In the data rows, the value 500 means zero.
Some points, one per row:
[472 485 376 348 410 495 453 684 426 411 518 513 469 441 503 477 430 687 254 811 519 528 473 638 668 841 540 551 639
 456 761 530 570 500 643 556 379 548 306 657 439 555 688 713 504 395 433 490 475 478 395 760 378 338 686 588 281 573
 511 464 550 613 615 440]
[550 719 744 531 905 407 528 601 704 675 300 360 738 468 506 640 637 461 636 349 525 522 478 292 407 373 464 522 482
 369 377 728 418 552 318 440 614 398 508 332 533 460 326 608 698 411 359 524 361 404 559 440 579 814 281 345 583 388
 767 425 514 432 293 427]
[621 346 388 282 367 341 470 497 340 240 718 757 414 419 523 294 367 568 174 813 610 509 545 644 556 794 481 630 517
 751 621 561 697 554 591 497 306 709 326 821 465 440 576 724 591 542 480 527 549 505 400 404   1 158 748 501 353 686
 469 344 379 520 564 454]
[464 384 499 334 388 571 436 403 472 462 504 693 490 433 459 334 438 567 118 700 553 616 416 655 634 781 606 442 780
 350 598 707 554 344 695 615 357 627 411 662 428 572 609 501 559 657 625 506 629 615 506 487 421 184 598 518 406 649
 526 387 748 585 576 510]
[828 492 357 354 432 429 613 257 266 390 804 768 332 305 311 635 587 480  56 805 586 229 377 713 660 610 390 610 460
 417 579 324 670 550 565 605 436 909 450 610 592 480 603 499 523 591 368 518 542 517 601 592 515  37 887 584 402 581
 305 463 412 566 643 670]
[548 504 481 657 611 691 646 704 513 451 438 270 540 431 464 438 225 675 438 262 531 528 520 345 341 265 688 346 436
 891 416 611 684 440 633 483 564 438 537 364 563 497 468 608 454 478 426 450 404 421 426 463 494 764 448 396 399 476
 325 523 575 447 570 280]
[523 297 371 403 359 601 462 370 364 442 799 652 364 659 450 377 494 550 216 806 546 481 546 879 601 718 374 526 622
 511 676 482 763 535 621 530 352 731 454 699 408 618 690 520 575 629 536 539 344 508 471 580 386 174 755 633 377 698
 448 404 317 525 612 543]
[548 427 199 271 411 365 628 349 415 502 774 912 499 859 310 321 478  83 214 738 624 496 125 690 781 649 162 600 662
 461 595 416 533 522 484 712 322 719 369 486 490 568 686 593 581 489 531 805 454 680 485 576 560 136 719 657 420 730
 493 423 394 473 562 462]
[525 335 463 232 409 620 457 305 414 393 682 587 453 548 436 341 265 563 285 676 619 483 644 667 698 766 197 526 528
 512 752 525 687 390 630 662 426 617 412 776 427 415 490 572 611 563 493 550 545 634 449 389 391   0 621 491 314 541
 420 383 567 357 588 580]
[546 726 628 653 576 491 461 668 745 605 453 486 386 435 508 660 579 505 694 133 440 428 507 442 465 424 609 352 444
 546 374 192 440 609 325 273 616 470 622 388 529 542 451 420 459 387 563 428 467 518 518 547 532 723 379 519 465 486
 463 717 431 509 460 297]
[620 535 334 367 301 616 508 401 345 565 690 809 266 555 509 390 500 549 425 787 605 500 543 808 674 719 588 540 559
 430 651 574 494 331 800 515 381 644 410 538 554 509 621 499 612 567 375 457 339 610 451 610 404 239 715 664 832 505
 517 385 370 611 502 504]
[294 768 607 661 603 329 479 658 481 565 544 393 409 511 399 540 525 413 372 404 425 505 552 396 375 456 530 581 411
 428 466 473 425 746 281 489 602 810 557 362 838 377 419 647 345 593 512 430 485 509 584 437 531 821 366 353 620 434
 525 524 595 552 599 417]
[565 426 472 216 253 389 423 440 217 547 651 787 307 520 222 407 560 666   0 795 479 726 410 682 667 851 466 543 868
 347 753 431 552 591 643 422 336 682 481 709 321 468 765 545 667 360 571 548 526 564 461 435 380 312 690 574 437 625
 504 437 439 684 581 598]
[716 511 640 448 435 465 673 293 370 494 752 473 528 550 487 582 327 471 487 579 602 478 446 770 674 704 237 611 502
 486 295 539 483 513 529 574 493 763 386 515 556 584 493 421 564 809 687 423 698 510 418 452 332 204 558 421 589 310
 560 447 389 618 715 578]
[327 516 425 645 565 631 387 829 769 533 334 328 513 536 705 589 483 559 646 375 499 521 427 550 441 376 672 471 409
 534 463 663 550 441 469 544 696 322 553 452 425 688 385 493 623 450 475 267 410 355 579 507 710 847 258 302 577 413
 532 509 628 523 261 331]
[570 437 498 499 503 490 479 378 323 517 757 521 568 501 412 305 502 501 369 588 477 491 567 719 494 691 381 377 481
 623 416 511 441 480 632 480 510 664 458 682 471 441 580 391 533 502 705 420 522 524 638 358 448 420 615 422 416 345
 532 561 433 479 641 640]
[407 556 553 717 530 526 449 631 819 461 303 326 421 383 524 601 486 527 770 429 430 472 582 335 467 269 742 482 415
 451 378 516 741 717 380 538 638 338 448 421 580 591 484 652 333 447 451 463 391 578 608 589 606 801 368 469 531 444
 500 433 567 427 346 450]
[389 626 578 697 645 590 351 637 604 620 370 328 787 298 625 581 461 593 690 395 417 488 461 541 358 103 663 377 387
 562 415 812 527 407 518 292 544 311 618 458 463 442 297 689 507 561 455 457 346 525 575 570 519 765 312 386 579 359
 520 650 518 328 390 407]
[414 375 267 316 287 996 419 398 378 330 550 591 497 619 428 397 542 623 212 792 518 660 540 564 671 638 593 421 553
 517 701 550 611 663 640 561 423 504 227 598 431 584 534 554 520 492 334 436 488 461 470 439 307 196 585 518 376 631
 474 467 385 552 672 616]
[508 565 628 841 561 429 441 672 764 456 365 324 389 402 472 636 254 456 793 283 514 452 517 324 304 349 608 521 415
 452 383 632 551 294 383 383 666 424 542 263 409 579 454 556 465 548 461 490 202 455 492 587 386 830 297 346 581 261
 421 465 556 513 337 425]
[497 650 693 624 631 627 401 603 573 622 444 376 649 489 505 628 527 359 672 368 425 481 351 243 357 407 653 490 415
 568 299 466 440 573 264 502 493 372 546 258 551 494 303 341 408 479 226 600 426 572 517 136 611 765 619 435 537 526
 575 431 530 344 583 547]
[492 644 585 602 605 440 686 420 651 598 111 477 588 504 600 599 548 448 824 330 565 649 681 285 459 402 490 338 377
 288 353 390 348 509 548 263 662 344 578 374 576 509 389 342 490 458 450 445 610 421 517 366 613 669 446 645 486 632
 456 432 609 458 418 595]
[612 233 424 156 316 498 454   0 320 520 691 763 265 562 538 342 598 392 133 675 685 541 453 928 704 703 626 546 843
 418 534 510 592 463 591 588 397 666 380 717 324 504 601 535 461 577 397 456 600 585 547 479 490 168 752 487 295 618
 473 338 422 459 647 593]
[439 329 390 483 412 482 465 332 356 383 697 556 531 467 471 521 689 609 208 536 639 574 538 723 563 681 527 422 679
 408 822 487 437 387 657 573 328 696 606 999 338 442 529 573 583 520 725 427 423 375 489 565 482 186 736 441 194 532
 519 450 513 592 526 540]
[596 674 556 606 627 367 440 798 571 721 356 434 403 565 301 561 573 381 716 262 415 449 471 391 350 351 566 545 278
 373 307 411 434 638 533 497 551 437 633 254 582 450 296 428 370 402 459 512 351 559 602 478 723 737 296 369 574 395
 460 549 679 490 599 139]
[676 740 643 658 515 547 495 543 631 469 515 384 574 334 500 496 678 418 738 398 458 546 583 366 403 383 475 499 345
 602 220 404 350 363 395 495 560 410 583 282 718 493 421 387 597 495 549 533 480 555 508 442 592 718 431 522 664 327
 673 532 475 488 542 532]
[403 607 476 728 511 488 671 663 503 542 322 472 678 370 596 634 508 486 670 547 556 999 650 291 427 247 491 427 399
 600 465 395 598 408 388 524 466 535 430 320 596 475 403 467 411 473 284 511 514 528 479 462 512 666 419 416 290 527
 313 828 589 399 422 529]
[545 613 667 853 621 523 675 528 385 519 297 448 588 480 461 575 576 465 511 344 467 523 512 347 573 448 822 546 425
 427 379 504 329 467 362 323 503 469 804 432 498 505 459 378 476 586 531 545 438 495 569 653 550 665 344 536 730 398
 524 493 565 453 420 456]
[550 283 310 195 240 420 579 230 113 597 815 821 412 601 317 515 736 438  17 855 679 571 424 626 687 841 269 465 618
 455 657 454 552 490 621 597 228 545 418 524   0 563 753 223 689 584 551 531 595 471 444 603 440   0 967 472 379 595
  77 328 483 557 619 999]
[479 355 367 276 333 575 507 329 394 617 625 617 300 470 513 436 475 589 190 454 697 513 470 792 744 727 447 477 814
 503 715 641 579 263 594 450 341 728 555 674 431 999 597 652 660 654 746 392 550 425 500 513 472 382 731 463 437 521
 716 316 502 599 551 526]
[499 458 688 472 634 509 500 636 652 709 464 446 466 545 581 554 556 425 583 463 506 547 504 675 515 454 553 490 693
 243 536 411 389 346 516 393 567 443 718 478 516 561 591 491 397 515 481 395 474 461 487 640 408 607 546 543 586 505
 567 564 507 528 348 482]
[419 644 557 480 663 477 378 787 676 442 403 407 550 313 770 625 251 577 693 326  83 506 472 227 404 313 658 206 464
 449 273 600 438 492 373 499 663 153 389 419 543 412 319 578 266 449 356 498 380 468 675 542 490 696 322 482 586 567
 520 486 273 306 343 488]
[407 536 634 766 564 755 457 778 884 320 353 365 598  12 617 601 433 462 657 412 329 591 594 396 379 229 650 398 506
 566 542 574 609 509 428 332 590 261 534 398 568 518 422 585 396 553 461 454 361 442 504 569 548 952 197 491 605 442
 543 626 639 420 262 323]
[481 507 575 464 554 540 323 388 506 471 519 453 573 627 524 646 503 621 440 483 437 493 465 542 456 428 519 531 537
 495 443 432 434 374 482 498 511 999 389 539 458 585 498 271 439 510 552 605 348 515 471 365 689 611 219 579 524 639
 473 454 519 417 455 326]
[471 442 489 445 348 554 641 297 505 537 660 591 515 534 343 430 415 519 200 633 597 539 408 665 599 624 564 530 680
 207 251 528 334 589 488 603 329 609 577 745 479 534 710 442 709 648 624 545 703 689 399 505 450   0 809 588 492 640
 486 384 308 660 518 712]
[400 567 653 827 635 505 500 655 454 695 304 355 604 672 429 517 532 536 672 244 489 486 575 362 385 256 587 466 235
 499 358 470 409 347 281 489 573 349 506 423 513 514 383 668 396 551 515 225 410 529 521 475 566 760 413 473 491 429
 501 585 511 496 397 278]
[423 422 538 556 566 477 471 587 628 398 420 299 587 414 484 510 404 584 597 451 474 397 459 497 341 386 434 523 523
 386 403 549 547 464 443 564 643 323 549 440 577 573 397 640 392 483 451 515 405 763 490 422 567 784 346 447 401 443
 425 712 509 516 428 448]
[588 536 580 500 932 342 524 596 474 532 210 358 660 489 485 633 511 397 533 342 472 546 473 225 445 567 464 443 528
 234 482 513 450 492 523 417 468 526 451 251 529 524 424 480 408 449 354 667 325 441 682 116 540 673 374 605 453 445
 514 466 546 572 469 555]
[541 498 356 350 390 518 555 136 286 400 760 586 402 570 558 194 484 629 239 679 538 463 578 683 498 732 415 387 804
 549 674 475 483 403 691 525 511 748 553 714 460 632 781 513 583 592 726 408 768 447 489 480 450 168 679 479 347 364
 474 531 481 526 719 639]
[496 561 552 666 522 608 519 644 709 634 380 546 574 622 537 458 404 422 648 563 346 443 617 252 393 453 506 476 390
 494 341 440 485 474 344 361 502 821 535 287 574 552 458 510 461 348 410 552 513 558 566 572 533 673 313 476 422 467
 435 606 455 462 671 454]
[526 613 406 668 620 486 591 511 682 268 378 562 560 571 478 531 615 445 641 437 358 446 462 341 371 387 528 546 436
 500 368 375 470 652 258 482 587 490 632 126 547 568 244 411 464 314 506 604 402 541 558 473 541 710 352 416 605 464
 430 634 465 519 421 486]
[510 316 393 284 340 457 627 523 400 568 709 690 409 649 490 487 594 559 290 631 530 409 578 674 714 623 589 634 541
 560 704 552 562 558 405 402 437 586 397 738 349 496 642 415 547 547 797 544 422 488 483 535 416 157 638 452 437 556
 450 449 278 535 483 581]
[341 388 495 323 407 426 641 313 428 492 833 484 414 231 387 434 411 449 320 682 640 447 474 776 564 870 445 512 545
 504 587 487 543 441 290 610 378 484 375 550 370 483 646 420 550 546 446 353 523 508 496 642 439 325 679 571 491 370
 489 503 470 520 698 544]
[608 198 393 407 570 452 515 405 306 471 752 558 556 583 479 353 528 763 238 768 436 453 535 610 661 537 385 664 399
 533 523 454 586 391 593 469 416 504 553 385 600 468 502 470 422 495 523 416 627 471 407 422 366 301 476 530 466 513
 417 455 495 599 526 625]
Here are 10 more points, each followed by its number:
[593 447 541 374 507 548 539 362 577 347 399 339 412 488 580 483 477 687 557 415 435 572 392 501 572 346 311 353 521
 978 259 515 523 618 489 189 520 376 458 530 321 522 567 549 571 456 444 381 491 206 453 619 551 671 543 560 531 478
 626 575 521 467 505 345] 0
[476 597 544 825 616 455 418 750 514 365 283 386 716 369 744 535 458 506 941 449 408 434 481 354 336 263 578 359 259
 831 477 538 689 613 489 589 733 350 456 208 500 407 132 547 298 416 425 504 533 544 716 425 430 998 214  98 564 322
 484 812 527 447 339 242] 1
[477 782 606 734 508 368 462 497 568 680 333 286 791 486 435 670 685 337 710 506 540 424 537 242 470 311 542 518 468
 574 390 491 364 571 199 697 531 385 569 141 634 416 301 340 493 397 438 663 486 428 519 536 616 749 203 647 483 474
 444 675 498 478 415 462] 2
[514 668 563 661 482 417 708 584 669 567 206 233 551 360 611 757 529 494 801 234 744 391 578 492 451 309 533 424 554
 403 380 486 203 519 421 469 603 231 624 655 466 444 594 469 410 530 492 217 409 357 421 605 471 799 344 463 616 383
 312 589 567 377 523 163] 3
[509 514 416 819 627 614 393 635 619 496 256 332 652 367 664 664 401 460 690 429 415 545 442 281 403 275 589 495 208
 416 325 539 517 458 410 532 576 261 339 211 427 517 267 611 445 476 397 470 435 437 641 481 250 737 242 325 514 560
 472 719 494 276 283 475] 4
[609 738 578 758 727 550 540 844 637 662 537 444 491 414 539 718 588 383 715 259 594 488 419 433 281 301 624 517 519
 488 232 389 385 562 440 251 646 142 643 301  42 483 467 412 537 443 589 622 498 502 467 558 653 655 413 665 577 463
 473 776 663 518 452 518] 5
[562 374 729 309 238 540 414 307 363 420 683 650 506 566 419 363 445 502 217 814 671 449 375 667 509 575 420 542 652
 496 604 501 501 399 659 530 521 840 461 676 528 500 598 626 556 522 505 780 643 510 570 371 345 270 624 477 331 610
 597 355 447 418 585 692] 6
[345 545 533 631 485 443 556 608 546 339 407 316 564 406 713 618 454 468 676 423 444 399 550 370 424 434 647 578 487
 387 477 403 592 327 439 494 492 481 379 647 413 487 439 646 415 527 555 582 466 617 523 625 496 652 244 412 482 389
 472 549 473 492 495 447] 7
[592 375 419 391 252 494 538 330 710 535 454 662 374 715 364 461 527 485 190 657 618 526 531 668 738 596 305 493 574
 396 504 485 419 444 576 467 640 743 546 999 405 494 800 479 536 718 572 470 459 475 440 531 354 264 711 490 481 421
 563 355 524 520 644 559] 8
[557 589 410 773 611 566 459 711 525 527 243 277 672 487 553 638 526 412 849 535 219 519 513 284 420 437 572 454 390
 654 470 514 435 578 356 446 660 327 501 280 511 539 267 352 418 535 400 508 684 483 711 510 595 657 162 431 999 485
 457 578 564 435 447 475] 9
Which of these numbered points is nearest to each point below, looking only along the 5 directions in which the first points spread most? Its number follows each.
[382 603 544 707 659 589 503 670 553 463 234 510 541 451 553 589 493 373 819 400 409 359 522 451 324 266 582 452 282
 653 491 468 465 605 330 456 608 276 571 278 456 595 302 507 428 556 430 524 458 463 510 562 549 555 373 383 665 432
 518 575 589 532 383 452] > 9
[444 565 788 769 559 368 422 572 653 612 246 322 566 417 354 590 299 550 700 340 651 509 417 401 526 346 531 403 556
 400 366 547 206 442 348 379 601 334 624 513 627 495 336 622 477 317 581 488 429 475 446 769 540 685 318 452 617 590
 673 555 550 443 556 227] > 3
[519 427 469 230 459 411 174 332 441 328 691 574 283 560 422 307 522 440 382 596 535 521 504 794 505 984 415 470 808
 466 630 846 497 453 597 337 529 604 596 851 460 508 660 487 573 576 898 459 476 566 346 929 326 410 398 536 532 581
 626 551 497 729 490 681] > 8
[388 560 671 674 499 453 501 551 557 722 351 482 634 342 611 454 614 530 838 254 450 618 491 495 319 310 495 522 404
 435 453 536 390 608 592 242 611 369 461 416 519 525 380 623 328 436 504 489 466 391 408 501 598 631 434 345 633 237
 584 573 751 649  65 317] > 3
[374 594 563 724 597 554 520 532 656 573 459 334 631 507 608 594 731 357 903 362 246 429 488 385 250 247 515 660 414
 610 443 514 388 472 226 451 535 151 581 313 652 455 277 479 525 479 352 370 550 487 521 499 528 633 345 612 635 417
 459 614 530 460 341 604] > 9
[628 596 651 386 349 562 439 485 672 557 463 594 398 539 422 584 415 341 697 403 554 572 563 495 600 555 581 676 376
 523 546 534 493 489 514 443 497 458 558 435 560 447 562 518 628 481 562 513 653 517 452 596 529 253 508 634 411 408
 567 593 495 497 438 174] > 0
[409 414 575 430 649 411 407 391 847 494 629 596 500 524 382 385 543 546 709 522 495 472 378 732 512 602 341 555 518
 443 562 579 495 514 606 444 422 566 531 607 450 483 697 547 484 537 674 420 586 626 403 457 582 340 609 414 494 562
 505 289 493 674 632 530] > 8
[584 699 589 781 695 452 664 700 408 558 190 484 671 500 579 809 606 381 874 264 456 471 483 247 355 260 373 446 296
 494 121 404 287 553 205 400 693 235 596   0 584 441 326 409 898 398 371 550 469 434 483 563 680 804 286 491 639 499
 406 555 614 749 338 390] > 2
[328 703 611 557 637 427 612 658 759 635 281 430 514 485 575 665 639 519 744 208 767 670 495 274 459 439 449 441 489
 348 258 642 250 535 524 390 563 307 511 462 469 812 347 610 681 445 449 701 401 449 340 516 594 876 358 570 330 442
 648 707 674 467 307 511] > 5
[430 593 571 640 725 668 507 756 642 310 361 367 845 478 739 683 492 446 881 385 252 485 485 202  86   0 435 490 397
 697 401 536 373 539 402 436 520 398 484 288 692 368  47 581 410 439 257 459 485 617 571 590 707 926 365 467 629 445
 556 593 492 231 355 236] > 1
[507 544 551 624 576 527 568 611 377 476 599 324 677 550 658 536 390 511 535 131 404 533 525 492 416 490 422 578 361
 607 406 577 584 506 484 510 559 395 505 397 495 402 186 542 422 521 464 423 574 519 394 464 550 551 234 411 509 408
 446 610 514 477 509 479] > 0
[436 555 530 721 595 696 411 728 611 375 295 414 533 332 503 637 482 625 831 425 399 588 527 415 433 176 634 527 375
 585 522 600 566 676 419 533 668 426 460 459 538 477 399 533 319 335 370 438 346 367 484 453 448 795 289 492 549 732
 329 664 490 481 417 353] > 4
[437 719 474 734 687 436 623 783 610 663 364 422 607 403 436 668 613 200 735 253 586 478 598 301 148 294 644 577 386
 333 433 431 349 495 388 448 617 351 659 138 478 534 360 490 490 260 311 559 530 588 520 475 622 712 310 693 594 709
 457 565 582 363 501 660] > 2
[315 497 531 512 594 555 377 538 744 479 299 255 372 338 508 464 449 583 688 321 458 511 548 401 454 374 713 414 350
 535 533 649 435 513 562 653 703 460 392 529 534 574 399 757 358 483 493 305 374 482 570 555 444 807 579 484 426 459
 638 479 755 554 374 334] > 7
[540 456 468 277 504 421 455 228 393 482 812 610 511 548 506 397 361 590  57 676 658 478 413 658 664 662 464 442 629
 425 495 617 695 579 371 667 337 661 490 629 414 332 697 139 371 537 498 414 578 565 477 490 524 145 759 732 287 625
 388 458 448 514 510 437] > 6
[726 582 506 688 598 357 533 744 670 522 359 377 648 553 396 666 665 325 800 226 411 366 440 204 278 337 512 425 336
 496 380 347 208 585 463 497 876 266 474 145 648 408 327 360 396 396 451 661 541 494 546 615 525 642 345 525 700 438
 406 738 648 493 447 465] > 2
[405 677 586 727 627 623 548 815 560 396 212 439 639 323 625 608 417 434 684 490 430 628 455  92 438 362 495 247 408
 564 348 499 471 587 460 458 571 279 312 249 536 547 295 680 383 347 474 574 439 437 578 438 586 491 149 568 390 558
 531 510 523 382 290 400] > 4
[440 397 258 339 223 469 587 345 385 465 869 687 556 591 439 287 481 529 382 763 556 458 442 695 514 611 436 482 509
 675 698 568 578 516 662 556 310 509 378 531 628 561 615 502 432 524 557 556 553 639 444 463 295 130 642 469 312 620
 218 515 368 576 506 643] > 6
[502 626 550 713 624 463 472 728 439 484 483 470 600 541 271 507 465 419 748 394 423 498 509 196 563 508 410 347 497
 457 225 372 383 531 299 364 642 308 583 111 631 504 459 373 382 435 284 479 412 370 510 637 570 719 415 702 457 412
 393 324 486 464 517 470] > 2
[531 626 410 651 603 414 586 554 366 616 565 502 647 791 533 396 666 263 730 401 549 504 466 281 363 267 380 585 358
 733 409 348 469 571 368 418 589 418 581  88 373 478 353 392 461 486 361 566 704 560 407 412 707 484 321 397 590 423
 343 424 553 546 400 614] > 2
[312 683 360 601 563 467 495 673 531 787 439 491 608 503 576 580 597 354 579 272 545 634 616 421 460 349 463 437 400
 403 261 615 374 409 408 474 345 394 379 389 541 654 480 424 575 500 472 601 505 429 447 637 515 659 332 637 677 443
 605 522 536 209 411 580] > 5
[173 598 546 631 408 573 280 634 691 572 249 211 607 466 495 576 299 573 802 474 476 603 538 299 355 191 558 466 464
 596 380 532 562 512 382 422 530 327 416 426 316 418 289 522 685 409 438 510 356 524 581 545 537 943 484 576 588 436
 387 529 658 449 300 364] > 4
[482 695 581 614 593 510 611 900 525 580 357 371 478 543 655 666 455 380 787 340 510 532 632 277 556 357 563 452 466
 529 507 417 505 415 435 315 614 342 633 442 536 511 666 531 488 541 472 424 353 351 472 492 667 831 339 400 633 413
 583 654 548 474 433 264] > 3
[558 615 512 575 558 261 561 573 471 575 409 582 506 542 508 675 680 419 553 484 500 489 456 323 485 413 473 568 520
 846 556 363 375 699 338 451 492 360 387 281 617 434 324 449 436 324 373 695 549 479 618 444 614 608 458 454 471 479
 470 368 668 263 407 597] > 2
[570 619 725 676 546 229 398 597 520 622 322 469 486 386 426 527 458 460 802 226 357 543 504 319 488 493 642 430 535
 379 364 440 310 545 496 408 505 400 599 492 490 568 396 456 516 441 426 628 384 449 516 393 601 672 397 569 519 526
 594 400 481 443 398 486] > 5
[393 403 539 739 537 647 353 776 573 471 284 442 865 385 746 572 475 625 582 332 378 460 521 324 401 362 476 660 456
 548 371 486 454 375 492 363 462 357 372 396 522 464 344 617 206 284 387 512 467 509 454 519 609 744 256 542 482 564
 533 599 588 421 324 503] > 4
[680 797 702 919 604 390 754 672 643 734 417 126 498 298 627 606 692 278 955   0 488 217 607 497 214 349 448 408 173
 584 144 309 230 554  90 307 663 269 852 292 588 316 282 146 328 478 651 606 615 576 485 510 528 883 355 425 775 271
 502 744 726 519 423 475] > 2
[506 592 567 693 544 476 773 581 567 541 174 513 591 389 650 609 520 387 819 352 457 455 514 358 338 450 449 457 355
 535 314 504 811 560 331 518 683 416 572 390 554 435 403 454 388 423 534 503 591 502 576 545 525 708 183 438 607 379
 548 620 586 384 486 494] > 9
[404 543 608 577 603 611 578 778 429 516 385 464 151 405 412 545 509 392 773 311 398 481 450 491 379 464 636 461 417
 564 823 574 604 591 433 517 568 484 564 284 536 550 469 690 406 436 558 544 471 652 565 762 482 915 261 408 536 452
 529 406 640 587 386 348] > 7
[631 344 384 287 490 580 472 429 465 488 512 664 520 611 521 416 473 607 333 537 567 428 480 773 634 582 427 455 482
 304 516 423 509 434 654 558 612 405 648 650 425 626 726 362 651 643 635 386 504 497 566 497 526 429 827 416 511 458
 547 533 517 695 620 607] > 8
[468 730 566 540 646 476 432 562 739 539 368 371 438 416 440 519 602 482 899 187 494 595 630 433 315 343 626 629 576
 767 453 539 131 628 523 413 658 415 583 499 466 471 359 442 426 379 609 533 455 476 504 601 543 877 368 319 507 442
 627 629 555 487 445 301] > 3
[575 669 724 618 544 472 429 652 687 598 236 437 801 402 577 598 634 451 399 424 553 410 578   0 547 323 502 574 547
 332 360 287 560 465 504 377 486 217 955 586 526 377 365 558 568 448 561 525 498 239 394 557 689 690 486 643 461 516
 798 497 129 343 240 492] > 5
[557 584 621 749 584 561 560 633 528 537 351 396 472 522 638 626 553 429 701 498 551 361 836 408 476 289 760 404 377
 646 409 278 413 529 431 513 512 377 640 175 667 381 362 400 690 526 346 675 296 562 589 438 595 708 384 463 516 383
 503 641 581 302 441 412] > 9
[382 544 446 606 533 397 480 717 450 455 350 487 478 341 645 457 533 580 600 402 436 472 440 358 518 397 677 519 586
 580 522 493 539 705 497 412 403 360 536 434 539 606 346 596 481 432 445 500 391 468 590 893 420 788 301 385 582 564
 382 637 445 539 388 474] > 7
[331 539 407 312 685 377 573 455 247 352 729 681 414 592 376 304 688 342 305 759 516 466 471 591 476 656  36 508 483
 639 741 969 668 637 592 569 441 636 335 647 554 754 535 578 462 385 576 496 517 544 530 353 453 300 697 338 378 627
 373 397 431 496 768 530] > 6
[416 544 459 599 603 461 396 497 471 429 379 523 238 285 561 548 438 589 714 374 529 386 505 396 447 195 590 365 563
 443 592 567 507 475 644 626 663 429 395 525 289 518 443 661 564 475 478 425 491 391 471 470 185 999 471 479 409 423
 477 646 575 518 494 298] > 7
[516 331 337   0 498 432 628 368 472 360 751 659 266 523 390 324 476 481 344 768 543 497 687 822 575 803 497 631 579
 553 650 527 652 565 755 586 572 760 497 614 530 475 635 622 430 485 628 515 483 599 378 362 433 283 787 403 387 625
 464 366 458 525 778 999] > 6
[605 501 444 273 580 556 515 345 496 435 711 334 435 506 485 467 674 762 272 187 492 663 513 684 636 746 401 497 549
 330 514 552 508 360 598 595 431 565 500 782 387 430 661 592 604 957 641 313 512 580 524 546 377 309 706 597 295 538
 271 575 489 726 562 572] > 8
[568 350 399 266 363 734 505 258 326 639 620 692 479 595 419 456 453 619 214 632 683 445 487 701 786 602 536 570 726
 405 630 529 469 494 613 511 478 572 417 683 526 498 627 643 647 704 614 441 485 522 535 592 412 720 626 439 376 555
 442 356 327 438 664 561] > 8
[451 659 445 637 614 337 533 591 519 512 515 511 573 516 477 667 618 415 745 433 472 408 440 538 422 492 598 547 440
 550 431 449 444 575 374 498 636 404 563 328 623 268 456 424 369 338 182 476 474 552 436 551 546 593 423 514 682 376
 460 541 704 560 366 392] > 2
[359 703 667 640 529 521 572 680 681 557 244 530 638 367 621 638 495 571 635 438 462 531 464 295 453 322 687 456 504
 348 462 542 441 380 524 445 438 252 542 509 530 583 356 662 578 453 397 443 441 403 556 550 303 795 340 550 626 375
 448 565 549 564 321 389] > 3
[459 769 758 664 630 618 527 689 626 549 137 315 586 472 612 682 453 627 749 304 434 555 515 231 363 201 573 499 337
 495 329 311 356 509 450 421 375 313 621 159 609 577 314 533 507 529 389 505 482 438 461 401 524 849 199 491 735 454
 673 623 603 336 378 365] > 9
[576 740 620 557 525 376 658 607 459 644 450 517 479 553 432 409 409 437 999 384 484 440 568 472 300 515 505 638 551
 285 396 504 718 391 424 496 591 396 628 235 601 498 490 327 455 540 567 662 591 507 694 486 551 555 367   0 404 442
 373 507 497 242 601 540] > 2
[454 729 672 792 639 503 619 775 535 579 214 400 323 371 462 490 624 624 674 355 468 393 613 338 434 435 651 502 275
 384 473 529 382 595 383 461 572 214 523 393 361 521 345 688 341 433 557 491 481 410 556 818 586 835 196 606 673 493
 424 458 497 385 386 374] > 3
[939 806 617 892 608 410 617 715 889 630 372 231 540 588 792 650 487 259 868 265 264 293 497 229 282 116 474 521 258
 541 354 434 419 778 307 495 420 286 589 175 607 367 311 382 386 414 336 471 587 512 515 460 723 805 234 773 574 112
 586 659 589 459 395 398] > 2
[732 302 276 161 269 323 711 427 394 502 731 712 438 609 344 352   0 463 295 596 571 557 560 617 560 823 415 569 593
 499 548 436 477 671 604 616 164 728 416 781 638 410 863 583 559 525 380 508 548 542 413 528 103 247 715 401 427 537
 511 442 477 583 574 607] > 6
[598 650 603 602 709 301 561 672 396 517 283 409 436 438 396 558 623 423 862 365 526 677 428 433 319 438 524 651 421
 552 315 437 416 599 625 420 534 212 704 342 524 455 463 541 504 455 519 519 465 510 426 504 618 688 278 522 590 554
 858 511 549 429 581 498] > 5
[505 406 260 363 393 482 428 426 392 399 681 762 580 614 309 455 464 545 236 796 533 474 551 567 714 581 531 578 393
 444 560 577 668 477 475 402 383 607 318 485 736 719 662 513 445 654 439 720 552 551 521 478 482  97 646 577 601 739
 372 334 370 431 588 684] > 6
[606 304 414 269 380 769 602 192 377 403 701 813 575 561 388 166 555 591 201 716 645 337 462 611 608 612 468 746 755
 699 580 561 608 349 662 505 340 625 386 860 453 471 664 419 481 529 470 554 561 448 443 443 371  34 592 631 366 648
 537 352 375 479 871 722] > 6
[476 615 545 612 593 518 516 783 617 577 328 430 569 515 582 576 554 404 765 437 385 562 430 188 401 370 628 706 482
 585 357 596 426 448 394 362 579 275 581 204 634 574 349 501 401 460 371 502 396 481 556 426 610 812 415 446 628 424
 504 586 639 493 604 531] > 9
[529 432 460 364 430 402 552 250 521 350 716 692 489 363 500 369 484 413 299 715 424 438 546 712 566 644 530 641 602
 581 624 559 642 503 603 581 149 614   0 586 484 482 541 417 517 594 536 459 543 574 432 442 457 180 682 614 281 471
 518 455 445 434 530 662] > 6
[481 584 615 414 553 756 680 659 453 507 439 486 504 566 348 596 542 434 644 323 363 468 516 287 287 359 629 548 462
 509 471 417 503 671 253 471 296 401 411 375 683 599 603 454 333 432 360 518 454 613 374 391 622 548 312 542 610 454
 497 455 355 550 465 449] > 2
[478 487 494 622 562 590 440 762 572 529 323 388 670 503 595 556 890 420 720 417 338 454 581 531 477 378 564 369 448
 488 521 459 439 462 463 602 578 373 437 372 518 424 342 641 288 514 467 364 441 512 471 471 466 646 350 400 639 263
 745 530 531 420 464 415] > 7
